Each row is where one point has got to under a steady rotation. How many ticks took it there?
The counts run from 0 to 419.
[ 1.11  0.35 -1.99  1.63 -1.76 -0.31  2.55  3.37  0.88  1.12  2.24  0.88
 -1.51  0.05  0.17  2.40 -0.73  1.78  1.34 -0.33 -0.64  0.02 -1.04 -2.89
  0.67 -1.54 -0.73  2.40  0.99  0.41  0.33  0.58  1.63] -> 107
[ 0.73  0.10  0.25  2.18 -1.95 -0.01  1.06 -1.08 -0.22  1.04  1.16  1.12
 -1.40  0.32  1.59 -2.10 -0.55 -1.24  0.28  2.99 -2.78  0.41  0.33 -1.36
 -1.86 -0.81  0.26  0.85  2.68  1.03  2.01 -0.20  2.15] -> 299
[ 0.05  1.29 -0.40  0.12 -0.95 -0.36 -0.23  0.35  1.09  0.77  0.84  2.72
  0.45  0.26 -1.10 -2.12  3.92 -0.67  3.50  0.47 -0.18  0.50  0.16  0.24
 -0.83  0.08  0.47  3.06  1.62 -0.31  0.70 -2.12 -1.34] -> 323
[-0.79  0.26  0.30  0.01 -2.35 -0.13  0.23  1.51  2.30 -0.37  0.65  1.20
  0.21  2.09  3.21  1.15  1.27  2.77  1.47  0.68 -1.77  0.65 -0.38 -2.72
  0.34  1.03  0.98  2.02  2.07 -1.29 -0.02 -0.03  0.59] -> 134
[-0.32  0.43  2.17  1.79 -1.18  0.47  0.12 -0.10  0.39  0.75  0.13  2.17
 -2.95  1.86  0.82 -1.22  1.53 -0.61  0.66  2.09 -1.17 -2.11 -0.60 -1.38
 -2.29 -0.18 -0.41  2.80  1.16  0.92  1.26  0.85  2.31] -> 416
[ 2.02  1.38  0.38  0.84 -2.17  0.09  1.98  0.83  1.69  0.76  0.98  1.67
 -0.92 -1.12  1.60 -2.20 -0.61 -0.05 -0.23  0.92 -3.23  1.23 -2.04 -0.75
 -0.59 -1.14  0.45  0.45  2.17 -1.30  1.39 -2.72 -0.10] -> 142
[ 3.15 -0.43 -0.98  2.43 -1.55  1.54  0.50  1.25  0.51  2.40  1.81  1.02
 -1.71 -2.52  0.75 -2.54 -0.66 -1.04  0.04 -0.73 -0.62 -0.29 -2.10 -1.04
  0.05 -1.10 -2.37  0.95  0.48  0.40 -0.08  0.81 -0.43] -> 342
[ 0.91 -0.35  0.24  1.38 -0.32 -1.05 -0.85  1.06  0.57 -0.09  0.94  4.20
 -0.93  1.24  0.56 -0.77  1.71  0.82  2.71  1.38 -0.10 -1.67  0.05  0.28
  0.59  1.10 -0.52  3.83  1.77 -0.36  1.66  0.87  0.65] -> 176
[ 2.90  0.52 -2.23  2.25 -1.57  0.81  2.01  1.29  1.41  1.75  2.41  0.89
 -0.22 -1.62  0.86 -2.55 -1.87 -0.84  1.49 -0.49 -2.89  0.15 -1.00 -2.30
 -0.48 -1.45 -1.27  0.66  0.87 -0.73 -0.34 -0.20 -0.28] -> 222
[ 0.64 -0.13  1.24  2.09 -2.49  1.08 -1.43 -0.71  0.11  1.01  1.66  1.32
 -1.20  0.13  0.75  1.08  1.37 -0.65 -0.42  2.10 -0.25 -0.48  0.22 -2.90
 -1.76 -0.99 -0.81  0.41  0.95  3.26  1.66 -0.59  2.75] -> 192
[ 1.96  0.91 -1.12  1.70 -1.92  0.06  0.45  2.10  2.30  0.41  2.25  2.94
  0.97 -2.39 -0.31  0.15  0.25  0.47  0.05 -0.85 -3.15 -0.15 -0.74 -0.64
 -0.11 -1.25 -1.00  0.75  0.68 -1.02 -0.28 -0.83 -1.32] -> 329
[ 0.37  1.51  0.09  0.62 -2.40  0.04 -1.43  1.69  1.11 -0.08  1.33  1.22
  0.14  0.27  0.17 -2.97  1.84  0.53  0.07 -0.07  1.91 -0.44 -0.21 -1.87
 -1.09  1.19 -0.38  2.11  2.46 -0.67  0.44 -3.30 -1.67] -> 244
[ 2.25  1.56  1.90  1.40 -1.67  0.05  0.30 -0.17 -0.02  0.56  0.86  2.56
 -0.88  0.11  0.23 -0.11 -0.90 -0.68  0.48  1.82 -0.70 -0.14 -1.33 -2.40
 -1.98 -1.34 -0.21  1.78  2.29 -1.30  2.79 -2.41  0.79] -> 258
[ 0.89 -0.87  0.03  0.46 -1.80  0.90 -1.04  0.09 -0.34 -0.03  1.45  0.73
 -0.32  1.28  4.23 -0.45  3.01  1.79  1.90 -0.23 -0.43  1.28 -1.32  0.05
  1.19  0.75 -0.86  4.10 -0.08 -0.20 -0.63  0.74 -0.13] -> 358
[ 1.70  0.94 -1.04  1.02 -0.10 -0.02  0.35  1.04  3.56 -0.23  1.72  2.84
  0.83  0.37  0.93  0.59  1.92  1.91  3.24  0.01 -2.11 -0.02 -0.79 -0.54
  1.14  0.03 -1.15  1.06 -0.67 -0.28 -1.29 -0.24 -0.34] -> 212
[ 0.49 -0.80 -1.24  0.59 -3.14 -0.19 -1.35  2.62  2.64  1.02  0.76  1.81
  0.94 -0.39  1.47  0.75  1.99  1.79  1.68 -1.18 -2.07  0.29 -0.09 -2.21
  0.34  1.27 -1.51 -0.13  2.53 -0.58 -0.98  2.10 -0.44] -> 53
[ 0.82  0.40 -0.06  1.45 -1.96 -0.08  0.90 -0.89 -1.88 -0.62  1.88  2.12
  1.04  0.26  0.32 -0.66  1.22 -0.86  3.21  1.31 -1.27  1.85  0.72 -1.83
 -1.16 -0.49 -0.95  4.33  0.85 -0.85  2.33 -1.53  0.71] -> 99
[ 0.57  1.24  1.56  1.28 -3.43  0.95 -1.73 -0.59  1.42  1.14  0.74  0.62
  0.41 -0.69  0.43  0.15  2.73 -0.41 -0.29  1.44 -1.60  0.03  0.09 -2.89
 -2.39 -0.31 -0.66 -1.03  1.77  1.80  0.50 -1.60  1.24] -> 312
[ 1.17  1.70  1.77  1.35 -0.51 -0.52  1.24 -1.50 -0.29  1.48  1.24  1.72
 -1.83  2.21 -0.14  0.26  1.02 -0.09  3.68  1.81 -0.55 -0.71 -1.16 -2.15
 -1.35 -0.24 -1.41  2.42 -0.50  0.60  0.89 -0.67  2.73] -> 376
[ 1.66 -0.07  0.23  1.85 -1.21 -0.62  0.00  0.05  1.63  0.67  1.39  1.78
 -0.91  0.19  1.64 -1.91 -1.32 -0.96  0.74  2.84 -1.21 -1.00 -0.19 -1.99
 -1.30  0.05  0.45  0.27  3.82  0.80  2.87 -1.00  1.27] -> 298
[ 0.50  2.01  0.40  1.20 -2.48  0.61  0.42  0.44  0.55 -1.55  2.57  2.49
 -0.17 -0.18  0.95 -3.56  3.47  0.28 -0.84  0.28 -1.47  0.65  0.66  0.48
 -0.15  1.17 -0.74  2.56 -0.97 -0.17 -0.34 -2.82 -0.66] -> 247
[ 1.63  0.23 -0.52  1.48  0.05 -0.33 -0.01  2.83  2.59  1.29  1.26  3.58
 -0.69 -0.83 -0.22  1.21  0.00  1.65  2.28 -0.03 -0.86 -2.43 -1.10 -1.58
 -0.38 -1.40 -0.69  2.37  1.22 -1.08 -0.06  1.26 -0.50] -> 333
[ 1.68 -0.07  0.17  1.91 -1.12 -0.07  0.75 -0.26 -0.54 -0.15  2.22  3.47
 -1.21 -0.43  1.22 -2.82  0.64 -2.10  0.76  2.02 -1.36  0.00  0.44  1.37
 -0.32 -0.19 -0.48  3.45  0.99  0.47  2.46 -0.05  1.03] -> 180
[ 1.20  0.50 -0.25  1.53 -1.44  0.34  0.42  2.94 -0.11  2.31  0.60  1.05
 -2.94  0.49 -0.51 -1.80  0.94  0.29  0.86 -0.85  2.91 -1.92 -2.60 -1.92
 -0.08  1.34 -1.82  1.77  1.32  1.13  0.51 -0.41  0.63] -> 3
[ 1.19 -0.13  0.20  0.66 -2.08  2.30 -0.60  1.69  0.31  3.46  0.31 -0.43
 -1.77 -0.32  2.22  0.49  2.12  0.97 -0.32 -0.39  0.21  0.36 -2.79 -2.04
 -0.45 -1.79 -0.38  2.12  1.50  0.01  0.06  0.63 -0.62] -> 80
[-0.16  1.36  0.95  2.80 -2.59  1.30 -0.29 -1.21 -1.00  0.34  1.59  0.73
 -0.41  0.27  0.56 -2.16  2.12 -0.95  0.83  0.89 -1.55 -1.12  0.58 -3.19
 -2.86  0.92 -2.86  1.17 -0.37  1.89 -1.07  0.76  1.61] -> 233
[ 3.66  2.33  1.38  1.58 -0.45 -0.05  1.50 -0.64  0.83  1.44  0.92  2.17
 -2.41 -0.98 -0.19 -2.50  0.17 -1.29  0.82  0.69 -1.44  0.70 -2.52  0.10
 -0.40 -0.75 -1.64  1.76 -0.52 -0.37  1.38 -2.17 -0.15] -> 261
[ 0.05  0.83 -0.99  0.83 -2.98  0.68 -0.34 -0.72  0.21  0.53  2.51  1.53
  1.41 -0.60  0.03 -0.65  3.61 -0.87  1.77  0.80 -1.54  2.44  0.93 -1.48
 -1.12  0.23  0.29  1.55  0.18  1.21  0.37 -2.60  0.41] -> 206
[ 0.72 -0.24 -0.96  0.87 -1.37 -1.36  0.40  2.82  1.84  0.48  0.28  1.84
  0.57  0.45  0.94 -1.62  0.45  1.35  3.35 -0.43 -0.09 -0.59 -1.13 -1.26
  0.39  2.39 -0.68  1.84  3.03 -1.80  0.12 -0.35 -0.81] -> 400
[ 0.50  0.23 -0.73  0.45 -1.17 -0.94  0.66  1.81  1.10  0.51  0.40  2.07
 -0.45  1.47  1.44 -2.15  1.51  1.50  3.92 -0.76 -0.85  0.00 -1.14 -0.23
  1.24  2.89 -0.83  2.48  1.90 -1.26 -0.85  0.73 -0.52] -> 399
[ 1.50 -0.98 -0.51  0.84 -2.17 -0.88 -1.09  2.93  2.11 -0.59  1.16  2.96
  0.12 -0.38  1.22  0.76  0.69  2.34  0.57 -0.36 -0.88 -1.02 -0.58 -0.85
  1.32  1.31 -1.35  1.37  2.19 -1.39  0.84  1.48 -0.17] -> 173
[ 2.33  0.53  0.10  1.36 -2.42 -1.23 -0.44  0.13  1.65  0.38  1.10  1.82
  0.91 -0.94  1.44 -1.86  1.18  0.97  2.05 -1.14 -2.72  0.64 -0.83 -0.50
  0.81  2.63 -2.82 -0.38  0.38 -0.53 -1.45 -0.04 -0.57] -> 395
[ 0.53  1.57  1.47  0.03 -0.85 -0.82 -0.11  0.35  2.39 -0.33  0.42  2.61
 -0.66  2.78  1.40 -1.81  1.74  2.02  3.86  1.24 -0.56 -0.55 -0.96 -0.69
 -0.55  1.85 -0.23  2.52  1.71 -0.86  0.30 -1.06  0.12] -> 136
[ 0.26  0.06 -0.58  1.31 -1.91  1.22  0.18  2.56  2.36  3.12 -0.08  0.14
 -1.87  0.61  0.67  0.70  1.96  0.97  0.09  0.32  0.57 -0.83 -1.35 -2.73
  0.01 -0.48  0.56  0.05  2.18  2.01 -0.76 -0.87  0.82] -> 307
[ 2.67  0.37  1.29  2.23 -1.92  1.31 -1.26  0.16  1.40  1.46  1.52  1.43
 -0.79 -1.42  1.57 -1.41 -0.26 -0.74 -1.49  0.91 -1.83 -1.18 -1.64 -1.92
 -1.64 -1.67 -1.88 -0.24  1.39  0.39  0.87 -0.36 -0.23] -> 75
